50 stands for zero in the data rows.
Each row below has a hidden score, from 0 to 40, with 20 about the middle. What is it? The score is a weighted sum of the row's numbers plus the product of two more (or one squared), each taken from its middle value.
45,58,43,59,60,61,60,45,41,46,56,53,64,42,49,56,41,57,51,35,52,56,31,56: 20
67,42,45,60,67,61,55,39,47,62,55,57,41,55,39,61,41,51,41,41,66,46,61,53: 23
60,41,40,52,57,48,38,70,35,29,66,45,56,43,41,68,61,40,58,45,47,64,44,44: 19
67,35,34,43,53,56,32,66,43,50,56,64,48,62,51,61,43,47,50,49,55,62,55,67: 24
38,54,49,43,47,49,71,33,59,58,27,46,58,55,61,44,27,57,29,58,35,45,57,61: 23
61,69,59,68,81,53,53,64,58,49,57,47,65,49,37,74,50,39,79,35,79,68,34,36: 23
34,61,57,52,34,40,74,43,60,47,31,43,50,58,49,42,44,65,51,53,53,44,42,64: 27
68,64,61,78,59,48,38,45,61,59,39,59,35,60,44,53,49,60,55,58,81,51,53,52: 19
37,75,50,62,56,58,79,18,43,66,41,31,66,22,62,42,13,75,17,44,43,38,50,69: 13
49,57,18,59,51,82,33,52,63,50,54,76,51,82,45,68,58,24,65,70,71,46,64,30: 29
37,57,51,37,42,42,71,44,37,45,46,36,63,35,39,45,32,55,43,48,33,45,37,68: 14
36,67,60,70,67,59,50,33,65,48,53,54,40,55,43,40,43,65,46,34,59,37,50,36: 13
34,34,39,19,27,59,53,42,41,50,45,49,39,61,58,35,54,44,55,46,34,37,66,37: 21
52,44,37,52,46,52,41,27,44,56,50,54,31,61,28,39,35,68,27,45,57,31,53,50: 19
35,14,45,6,4,48,54,51,54,74,35,53,54,72,62,36,43,45,54,60,8,48,72,50: 20
31,39,56,32,12,47,47,53,66,62,40,48,46,73,67,34,59,53,64,65,45,40,58,37: 10
65,45,51,63,54,53,28,47,72,62,37,65,22,77,49,56,55,42,54,63,75,55,65,37: 23
44,52,51,41,38,44,30,49,68,62,41,59,48,61,64,36,57,48,51,59,40,40,59,40: 10
47,86,41,67,65,64,55,28,56,50,43,49,64,49,30,69,44,55,62,41,81,41,33,48: 34
47,49,38,57,41,44,55,62,62,51,50,52,59,63,52,46,49,42,54,63,52,63,44,64: 21
28,47,64,34,23,22,49,41,65,43,55,53,42,54,58,29,50,65,46,55,37,33,49,41: 17
28,41,45,20,17,41,49,35,62,69,37,37,54,58,49,31,49,60,62,58,35,38,51,52: 28
29,68,53,52,38,43,58,17,62,58,44,44,46,51,52,33,38,82,56,47,60,27,38,33: 13
65,35,59,36,49,43,46,53,50,56,45,45,71,50,56,66,47,34,57,56,37,71,58,56: 20
59,42,67,54,34,40,48,43,49,62,49,53,31,60,49,37,51,55,51,56,47,50,60,58: 16
46,63,63,59,50,34,56,39,57,28,67,51,50,46,38,43,51,61,59,47,65,42,35,38: 11
39,47,80,57,40,29,41,64,55,39,47,46,54,43,51,26,61,57,74,53,47,72,29,38: 14
55,59,51,62,67,59,49,45,43,43,58,51,52,43,47,52,47,58,56,35,55,49,40,42: 12
59,50,54,72,55,49,51,27,44,60,34,58,23,47,40,49,40,68,42,40,67,35,53,53: 20
61,44,67,59,37,41,37,31,41,55,36,61,32,70,39,50,46,56,49,49,62,47,63,54: 28
65,61,58,60,59,47,46,55,30,39,59,50,58,27,44,54,45,56,44,55,50,58,34,64: 12
37,43,42,43,34,47,56,60,55,59,43,63,60,57,62,46,42,57,56,55,31,49,49,54: 16
59,42,59,55,49,43,49,81,60,45,50,60,57,59,53,52,69,31,67,68,42,75,56,48: 20
48,30,42,36,60,50,28,65,51,42,75,51,37,53,49,70,65,34,40,46,28,42,54,29: 14
42,46,74,47,31,41,41,53,87,56,21,48,48,81,61,33,63,47,75,73,52,65,50,40: 25
47,63,29,57,77,48,30,91,52,34,62,55,31,45,57,70,92,10,60,48,90,66,46,32: 15
43,74,44,78,67,64,50,20,48,52,41,50,49,53,66,37,25,88,37,59,67,20,48,59: 19
67,44,60,56,53,45,49,49,30,45,45,50,43,41,46,55,35,62,46,43,45,46,44,55: 19
58,30,51,38,43,54,38,58,62,57,36,63,49,83,66,57,47,32,62,72,47,70,61,37: 18
42,27,28,23,29,26,50,95,48,25,66,40,27,53,64,61,85,28,69,42,52,54,61,37: 22
11,47,48,35,20,55,62,30,40,58,51,37,39,45,60,10,44,76,47,46,40,6,52,42: 13
53,40,37,53,38,57,48,38,46,50,48,47,51,45,59,42,40,69,46,50,51,46,51,61: 21
66,57,48,64,59,53,54,49,41,49,46,50,58,39,65,59,41,49,49,59,63,63,52,55: 14
38,73,69,64,56,51,59,42,62,49,35,37,60,54,56,50,44,52,57,56,61,51,43,52: 22
54,55,57,67,54,48,51,72,59,51,53,58,50,58,54,49,76,33,69,67,55,76,52,50: 20
54,36,60,30,40,45,61,60,63,50,34,50,64,67,55,60,50,18,59,58,27,74,64,57: 28
31,61,61,55,39,37,45,30,73,36,51,54,38,65,49,33,48,63,57,57,69,36,50,27: 26
58,45,32,49,43,64,55,65,33,39,56,56,51,49,53,55,49,55,53,53,49,52,50,79: 23
38,55,41,37,43,53,43,65,63,50,56,56,38,52,52,53,70,24,58,53,56,55,59,33: 16
61,44,39,53,54,60,45,58,45,48,63,45,49,62,55,57,49,46,47,51,48,55,65,70: 25
42,45,35,38,55,45,32,76,57,44,62,54,37,66,59,52,88,17,57,61,60,62,54,28: 16
30,68,18,71,36,81,43,29,59,52,45,54,25,73,63,30,47,73,38,58,71,20,63,45: 27
25,38,37,23,41,34,57,59,42,43,83,33,53,9,54,43,49,49,45,28,33,22,56,31: 2
43,55,62,48,39,39,46,65,74,47,39,51,54,66,50,47,71,43,76,58,65,65,37,46: 25
43,45,51,30,37,43,56,34,62,59,42,49,60,59,56,36,35,64,61,52,35,44,47,41: 15
52,80,28,79,62,70,47,45,58,52,39,53,60,57,71,52,30,60,47,80,77,49,50,65: 20
59,35,61,47,51,49,41,38,39,62,53,43,33,43,41,59,43,58,36,34,44,40,56,36: 13
71,45,53,59,72,46,49,66,35,41,68,51,61,45,49,64,47,43,53,43,53,73,47,53: 10
57,39,32,43,49,65,36,42,57,57,65,59,38,62,41,58,54,47,59,45,52,47,57,42: 22
35,62,51,61,46,56,55,43,65,54,38,51,65,52,50,52,43,64,52,50,55,44,44,41: 12
31,59,47,45,32,53,61,35,72,55,46,53,49,70,52,45,46,57,61,65,59,33,40,43: 23
79,32,66,60,58,47,36,69,46,53,59,55,39,59,28,60,66,39,53,45,61,72,46,46: 27
34,49,48,31,21,47,49,42,60,57,48,52,35,57,51,19,53,56,43,58,37,43,55,41: 11
78,50,65,64,66,48,38,56,39,56,58,60,44,52,40,64,58,42,56,47,61,58,45,51: 25
54,53,42,53,44,54,49,61,66,51,29,50,61,66,76,54,40,47,42,73,46,63,60,69: 25
34,33,37,21,38,36,50,81,58,54,55,47,28,38,63,36,80,17,61,39,44,41,71,39: 7
55,51,53,56,51,49,53,33,40,39,46,44,43,40,52,47,37,78,32,38,50,37,47,47: 12
55,59,56,78,45,57,34,35,67,54,46,59,19,70,39,47,60,64,55,56,86,39,58,35: 21
58,31,60,46,43,48,30,45,65,62,35,47,30,75,47,41,53,47,61,51,52,45,58,46: 32
36,47,20,46,56,55,50,43,44,42,62,43,34,41,49,49,48,50,39,49,54,32,42,45: 11
40,47,46,45,48,56,56,52,71,41,49,53,45,68,47,56,50,46,50,37,60,53,62,44: 22
62,38,58,61,54,54,30,41,50,58,44,53,29,54,35,48,52,68,43,39,55,32,47,40: 20
31,59,50,48,51,57,65,21,55,57,34,42,53,58,59,39,22,66,32,41,37,19,56,55: 23
52,46,51,57,53,59,41,48,45,54,60,48,34,51,37,48,57,47,45,52,48,48,48,43: 16
48,37,47,29,44,58,63,56,40,60,52,51,66,50,39,50,46,39,54,49,30,56,51,50: 32
58,55,48,55,64,66,54,34,50,50,55,51,45,45,46,46,52,55,52,42,58,42,51,53: 15
60,53,47,48,59,43,76,60,44,48,35,43,89,34,62,67,36,40,35,45,36,70,53,83: 30
74,53,63,53,71,47,49,56,36,48,53,45,68,34,48,78,42,31,54,49,47,75,38,57: 22
55,39,49,45,45,49,57,59,59,64,25,52,58,60,80,37,43,44,41,81,31,66,63,58: 17
46,66,63,66,64,60,43,50,80,48,38,50,49,72,60,51,49,37,58,70,58,58,51,42: 26
36,58,31,40,50,67,67,26,48,61,59,46,65,37,49,49,43,61,38,36,28,24,51,60: 30
79,23,74,53,56,48,21,56,43,54,49,37,35,40,38,60,66,51,52,39,39,62,51,29: 5
43,44,42,49,45,56,56,55,59,42,51,55,49,63,51,62,49,44,51,40,59,59,56,46: 20
46,43,41,46,29,49,49,47,46,54,43,56,49,53,61,45,52,58,42,68,46,50,59,55: 20
46,45,57,50,41,53,54,60,47,43,61,51,58,47,44,45,54,50,63,46,45,63,45,45: 15
61,45,59,69,54,45,55,28,25,64,41,48,24,39,37,40,36,78,40,40,66,42,39,57: 13
80,29,66,52,52,45,36,58,58,65,44,59,33,76,44,68,56,33,63,56,64,61,66,46: 26
39,50,34,51,50,54,57,47,40,44,56,50,53,43,41,55,40,54,48,34,55,39,43,39: 18
53,51,51,60,65,53,52,27,39,49,57,48,44,42,41,46,35,70,40,35,53,39,38,55: 18
51,41,48,33,35,34,79,75,25,45,49,46,83,35,52,59,37,48,50,46,22,67,43,85: 28
52,59,43,43,58,51,49,66,47,37,58,48,46,49,57,58,69,39,63,46,57,47,49,47: 18
74,61,62,61,67,50,39,56,59,52,48,58,68,52,59,53,52,46,73,58,62,76,41,58: 16
71,55,67,74,52,46,34,50,62,55,42,65,34,64,50,58,61,48,61,59,75,63,56,44: 18
56,34,49,41,31,39,54,40,37,61,58,51,51,55,47,35,47,57,39,52,30,50,50,69: 17
48,64,65,73,67,48,62,56,52,28,58,41,52,45,39,60,54,57,58,33,66,64,44,39: 10
69,42,45,57,52,50,55,54,44,59,69,60,38,57,38,67,52,53,44,44,66,52,52,64: 26
56,37,41,43,37,66,49,42,56,54,66,55,36,61,30,52,65,37,47,62,52,55,63,47: 10
36,60,49,50,49,61,25,34,67,34,36,53,22,65,54,50,55,45,42,65,66,22,61,11: 29
48,56,51,59,40,58,51,43,48,68,48,58,54,47,55,45,44,58,65,55,55,53,41,50: 21
48,37,27,35,49,56,36,65,37,47,62,51,49,56,47,56,55,32,43,51,41,50,58,45: 20
61,33,48,47,43,46,46,46,46,63,47,57,40,51,48,59,40,51,42,56,39,42,55,56: 22
67,35,63,44,40,28,42,66,49,56,44,53,48,47,52,48,55,38,52,65,36,77,56,66: 17
29,41,37,25,38,28,53,80,54,46,70,37,31,29,57,41,67,36,53,27,63,30,56,35: 6
44,53,35,61,37,59,22,47,77,53,46,57,18,85,49,45,70,46,59,65,72,44,50,21: 26
70,53,56,59,76,50,40,51,35,47,50,55,49,48,43,64,38,51,55,42,60,54,33,46: 18
53,60,52,55,53,50,43,43,54,44,48,43,47,55,43,47,50,47,55,49,56,41,42,50: 22
42,65,33,59,50,53,60,33,42,49,41,48,58,35,58,35,23,82,18,59,53,36,53,83: 17
65,45,69,56,58,54,52,37,40,60,57,51,56,37,39,48,59,50,51,39,47,43,52,44: 34
40,29,44,42,38,54,11,47,77,43,43,53,17,79,55,47,58,63,41,57,41,22,60,22: 27
26,52,52,41,30,35,72,41,35,45,47,27,51,36,51,28,49,76,47,34,44,23,35,69: 23
51,68,62,61,66,60,37,47,36,48,61,51,56,44,48,34,49,49,62,48,56,50,42,41: 7
33,59,24,56,39,53,62,51,61,52,60,51,56,60,49,55,40,63,40,48,55,39,46,62: 24
58,56,44,58,66,58,40,32,70,63,43,57,47,68,48,69,34,52,50,49,72,39,46,39: 24
71,30,40,41,46,55,44,61,37,49,64,59,45,49,50,63,50,39,55,44,40,72,59,67: 21
31,27,40,24,34,29,58,63,16,43,64,39,48,31,47,37,41,55,41,32,29,40,39,49: 15
42,49,35,39,39,57,36,43,65,57,54,52,44,61,54,61,55,53,39,47,45,39,55,34: 12
73,53,69,61,58,40,45,59,51,44,38,58,54,53,61,50,54,48,56,60,61,69,56,63: 15
34,45,38,34,48,32,44,91,49,39,80,52,29,38,59,46,69,30,60,42,56,50,42,51: 1
42,46,38,49,53,45,28,82,58,42,56,45,30,56,57,51,90,18,64,56,70,62,55,23: 16
52,81,45,65,70,60,35,52,64,51,63,61,51,43,47,61,84,32,58,57,73,58,57,29: 30
19,39,37,28,38,41,44,56,53,39,66,50,22,37,54,30,62,46,37,33,48,14,48,36: 8
63,58,49,74,64,45,47,37,49,57,37,47,43,51,59,56,35,65,35,62,64,45,44,53: 19
33,69,48,62,54,56,81,34,56,59,26,45,65,49,69,39,24,64,27,55,48,33,64,72: 19
39,65,63,51,42,34,62,42,46,50,33,33,60,36,45,34,41,70,62,43,50,47,27,57: 22
37,53,37,41,52,52,66,37,58,51,33,47,65,56,56,53,25,50,39,57,32,43,51,49: 25
51,48,41,49,35,50,51,29,47,61,52,54,37,53,53,43,40,74,31,49,48,25,57,50: 16
53,36,46,42,48,49,56,24,21,64,47,44,44,44,34,44,17,70,38,31,38,17,51,56: 20
48,33,46,43,50,55,32,35,50,46,66,40,46,44,42,56,51,61,30,35,29,27,58,40: 10
34,53,62,43,38,48,53,43,84,57,32,53,45,77,67,36,53,49,47,61,37,48,61,51: 24
43,65,56,46,46,40,46,31,85,60,29,49,58,72,59,35,43,65,57,62,55,39,44,50: 22
46,23,57,39,9,47,27,32,78,80,37,53,6,86,58,30,52,65,44,57,41,28,74,34: 23
30,60,41,41,34,44,62,40,54,48,42,36,43,53,54,41,44,75,53,39,55,22,40,60: 28
59,51,53,53,59,52,63,58,61,48,28,47,59,57,60,66,41,32,52,61,45,73,58,55: 26
53,57,54,45,57,52,73,53,41,51,40,41,78,38,56,60,32,40,42,48,35,64,53,68: 23
24,69,27,46,38,60,47,38,63,57,63,51,52,48,46,39,57,54,45,59,52,25,45,37: 20
27,54,47,49,32,57,47,37,64,55,46,44,45,59,52,40,57,56,64,54,59,37,50,34: 21
64,52,76,76,57,46,47,52,32,47,60,43,34,33,25,39,59,77,51,35,59,51,30,50: 15
32,62,50,49,36,50,65,40,69,51,35,47,60,62,52,49,44,55,49,61,59,46,54,48: 24
44,35,52,27,27,34,54,53,65,55,29,42,46,69,55,48,60,49,65,49,45,48,52,60: 33
63,32,52,50,56,56,32,52,46,57,58,51,35,59,40,55,57,45,52,39,53,48,49,40: 20
37,45,38,29,39,56,56,55,36,54,54,51,62,37,57,37,53,41,52,51,37,42,46,52: 20
44,52,31,32,42,59,48,24,50,63,46,60,62,55,48,38,23,64,41,46,28,26,49,57: 20
53,53,46,50,59,61,72,54,47,43,48,49,69,45,55,73,39,41,51,49,46,62,61,64: 24
59,55,53,60,45,48,48,42,38,53,56,49,40,45,44,51,46,73,34,43,50,43,45,58: 17
68,47,40,41,55,48,62,73,27,44,65,56,72,36,46,64,56,26,44,64,32,72,52,71: 22
40,44,42,40,28,44,80,63,36,44,35,39,72,42,69,46,39,52,38,52,29,57,51,79: 23
40,47,23,33,47,67,58,41,44,53,52,66,71,43,42,61,25,46,43,49,28,44,55,55: 24
40,39,41,39,24,56,49,28,46,46,50,46,38,57,54,35,35,76,26,49,36,22,64,52: 24
64,32,46,46,63,54,42,64,51,48,65,65,57,66,42,72,49,31,53,49,52,64,59,50: 22
63,40,43,50,38,52,50,53,56,52,37,60,46,69,57,52,44,42,41,70,58,59,72,68: 22
45,52,58,49,50,52,56,40,60,48,34,54,61,61,51,52,44,40,55,53,43,62,57,47: 23
51,60,38,52,64,60,47,41,61,49,48,51,46,61,50,49,62,46,52,44,62,39,47,57: 23
39,67,60,58,41,39,58,46,49,58,39,48,63,53,55,41,51,70,55,61,54,52,35,58: 19
73,59,72,72,86,54,43,55,36,50,46,47,48,40,42,59,44,49,58,39,61,65,31,50: 17
53,40,51,28,47,44,46,40,38,48,44,43,50,52,52,44,42,57,46,28,30,33,42,56: 21
65,49,60,35,51,35,54,61,57,53,52,47,80,55,44,63,53,39,69,54,39,70,40,46: 30
53,45,60,34,42,15,62,57,47,30,64,47,68,35,32,52,57,44,52,45,38,65,47,47: 14
62,32,69,46,35,39,34,60,62,45,61,55,31,58,51,41,81,48,44,54,42,55,62,46: 13
31,39,16,22,36,42,57,85,54,46,64,54,37,47,57,61,86,19,62,41,70,45,57,33: 32
72,54,54,65,84,58,50,32,27,50,64,52,49,36,32,58,37,58,49,34,62,45,36,56: 11
38,54,27,49,26,65,87,46,62,53,32,46,66,52,67,50,45,55,39,48,44,42,76,63: 26
49,66,36,72,66,69,37,53,59,42,60,54,31,58,45,55,81,35,61,61,69,48,45,29: 17
71,32,73,49,56,39,47,45,14,54,46,39,42,31,36,45,34,62,38,28,30,48,43,57: 16
21,43,36,34,42,32,54,60,66,37,78,50,28,23,55,40,77,41,40,30,48,32,56,31: 3
47,69,51,64,56,59,32,39,48,56,48,61,66,51,56,37,30,76,47,59,56,36,35,64: 14
58,41,58,56,53,51,59,40,26,49,58,48,41,40,30,43,46,65,38,39,56,40,48,53: 16
53,30,53,47,41,40,37,50,44,47,57,41,40,38,43,46,56,66,35,43,28,48,52,46: 14
61,63,26,73,64,80,34,63,56,45,56,65,47,74,53,73,63,34,58,67,81,59,53,42: 26
42,51,51,54,43,59,45,43,83,56,34,54,38,84,59,46,53,41,54,61,52,55,53,40: 30
34,43,29,36,39,41,46,71,56,33,67,50,28,62,55,60,74,34,62,44,70,40,61,34: 21
57,55,61,41,50,48,38,43,73,61,37,49,65,71,56,45,52,41,72,57,52,61,46,44: 19
40,44,42,51,49,60,61,56,54,35,56,47,49,54,44,51,43,53,46,35,50,54,55,52: 25
19,35,31,36,22,44,56,41,53,58,44,42,32,61,51,32,51,66,50,54,48,24,55,30: 22
56,26,37,39,52,52,59,53,33,48,63,58,60,47,61,54,42,45,42,45,35,54,63,61: 14
33,61,55,48,51,45,59,35,51,53,30,41,56,54,43,48,26,64,46,42,50,32,40,58: 30
47,51,36,51,37,48,35,58,59,60,43,62,51,86,64,38,42,45,44,75,45,53,52,61: 24
73,43,71,58,58,35,21,65,47,43,45,51,36,62,34,49,58,44,63,52,52,68,35,47: 28
34,31,41,11,26,25,57,86,31,53,60,30,43,19,59,35,71,37,56,43,28,50,43,58: 9
49,66,56,57,62,51,50,52,79,50,39,54,56,70,58,66,49,33,55,58,58,62,50,47: 24
73,39,53,40,58,44,57,79,15,47,59,56,63,43,43,58,53,31,53,60,27,80,41,76: 14
56,74,51,76,70,65,70,38,42,45,44,43,60,31,57,43,43,58,36,64,65,53,60,64: 9
54,74,38,78,59,65,59,38,49,58,39,58,35,48,49,50,40,61,30,62,80,41,59,71: 4
49,54,69,64,42,49,58,41,46,49,47,48,38,43,60,37,55,72,46,53,47,43,52,48: 10
66,67,67,68,64,46,39,56,64,53,43,54,64,41,56,47,56,56,71,63,67,67,40,50: 16
83,55,61,82,88,54,50,58,37,50,52,61,51,45,55,76,56,42,50,46,77,67,44,49: 26
38,71,46,69,33,61,82,50,68,45,43,42,57,51,73,43,61,56,51,68,59,58,64,71: 21
42,48,54,43,37,56,58,58,35,50,58,46,57,37,49,39,56,43,62,53,46,53,38,46: 18
46,63,68,39,48,38,56,21,53,60,34,39,66,44,58,27,37,68,50,51,38,43,36,56: 16
26,42,24,33,49,46,46,74,53,43,56,50,30,49,70,39,85,25,47,61,53,46,57,31: 11
55,82,63,85,78,48,67,48,52,46,31,41,65,35,58,59,39,52,40,54,65,70,41,70: 19
41,61,56,41,51,46,66,39,47,52,39,45,64,44,56,48,31,66,59,50,48,40,35,54: 20
38,50,59,53,48,43,65,45,43,45,46,38,61,46,44,45,43,52,52,46,47,49,38,63: 25
48,58,41,38,60,65,38,72,53,40,65,55,45,48,45,61,78,9,59,47,58,65,62,34: 16
56,40,71,56,44,44,35,52,68,54,55,61,33,81,53,45,66,39,62,72,58,53,62,36: 17
43,65,68,64,58,52,58,32,73,55,30,40,50,65,57,42,59,42,51,56,53,60,62,29: 11
55,63,36,62,60,66,58,48,59,52,38,51,66,59,54,59,33,44,40,65,59,52,60,59: 24
43,46,51,45,43,65,63,53,39,53,45,46,68,42,48,46,45,44,66,50,34,59,53,52: 22
50,51,45,50,55,63,52,49,50,54,42,55,63,55,54,49,40,45,52,57,40,60,53,50: 19
48,61,63,69,35,39,46,71,67,49,19,45,63,58,74,46,61,51,69,66,60,71,53,61: 6
54,59,55,36,53,43,47,34,59,51,24,49,64,54,54,41,45,53,62,49,44,47,47,49: 21
78,47,36,56,83,66,46,41,20,50,69,62,60,33,26,80,34,48,49,16,53,44,47,53: 29
47,53,35,60,45,76,64,16,24,48,59,56,40,33,30,42,38,66,31,47,57,29,53,48: 4
71,30,65,54,57,52,28,46,54,62,44,55,35,59,44,55,58,46,55,39,52,59,60,40: 14
45,55,52,52,44,29,71,63,32,46,51,40,72,32,51,43,39,54,46,40,33,59,37,83: 18
41,47,44,27,43,48,84,38,33,53,44,45,76,32,53,51,22,49,23,46,12,47,55,74: 19
24,58,49,57,29,49,56,47,48,42,51,49,42,41,46,41,50,68,65,55,61,37,37,32: 19
38,54,34,50,37,56,61,45,61,59,36,40,65,58,76,40,32,56,32,75,38,43,67,77: 25
46,60,37,60,38,49,61,63,59,50,31,46,73,56,66,56,51,58,52,62,54,51,54,70: 22
43,44,45,36,41,58,61,49,62,49,62,48,59,58,46,46,40,45,51,49,28,54,52,64: 20
31,32,49,23,32,14,48,75,58,27,55,45,41,62,63,53,77,40,68,44,53,43,55,50: 28
57,60,46,61,54,55,37,50,51,57,46,60,56,52,52,50,45,56,44,62,43,61,48,59: 19
52,57,36,70,53,60,31,63,53,39,55,52,33,63,45,49,56,59,45,56,64,57,34,45: 25
74,49,41,53,71,45,51,73,33,52,46,45,75,33,59,58,31,42,43,62,42,81,42,84: 15
40,60,52,62,42,40,69,56,40,41,45,42,68,45,50,52,39,61,50,44,51,50,39,68: 21
64,67,62,68,70,52,63,25,32,49,53,40,51,22,32,57,49,55,47,29,59,39,59,54: 17
52,33,63,32,49,47,50,58,62,49,46,53,59,64,54,51,55,33,55,61,25,69,56,53: 24
81,37,47,43,56,60,47,57,35,48,50,53,63,38,58,71,44,36,57,57,47,76,52,67: 23
44,56,62,52,55,65,70,41,54,49,50,40,61,33,50,52,50,39,55,52,33,67,55,58: 17
73,27,55,47,45,49,36,53,56,70,43,61,36,70,47,66,55,33,53,59,56,56,73,41: 27
56,38,55,43,37,52,45,50,36,53,47,50,38,48,32,44,58,53,47,45,35,60,49,53: 23
37,48,45,48,19,36,58,72,67,43,36,47,62,62,58,54,53,48,56,60,43,62,57,67: 27
45,48,52,37,48,45,62,62,56,50,61,51,63,64,43,62,58,33,53,49,39,62,43,71: 28
41,60,41,37,48,57,41,63,58,52,55,51,41,40,55,51,71,19,54,50,52,58,56,29: 14
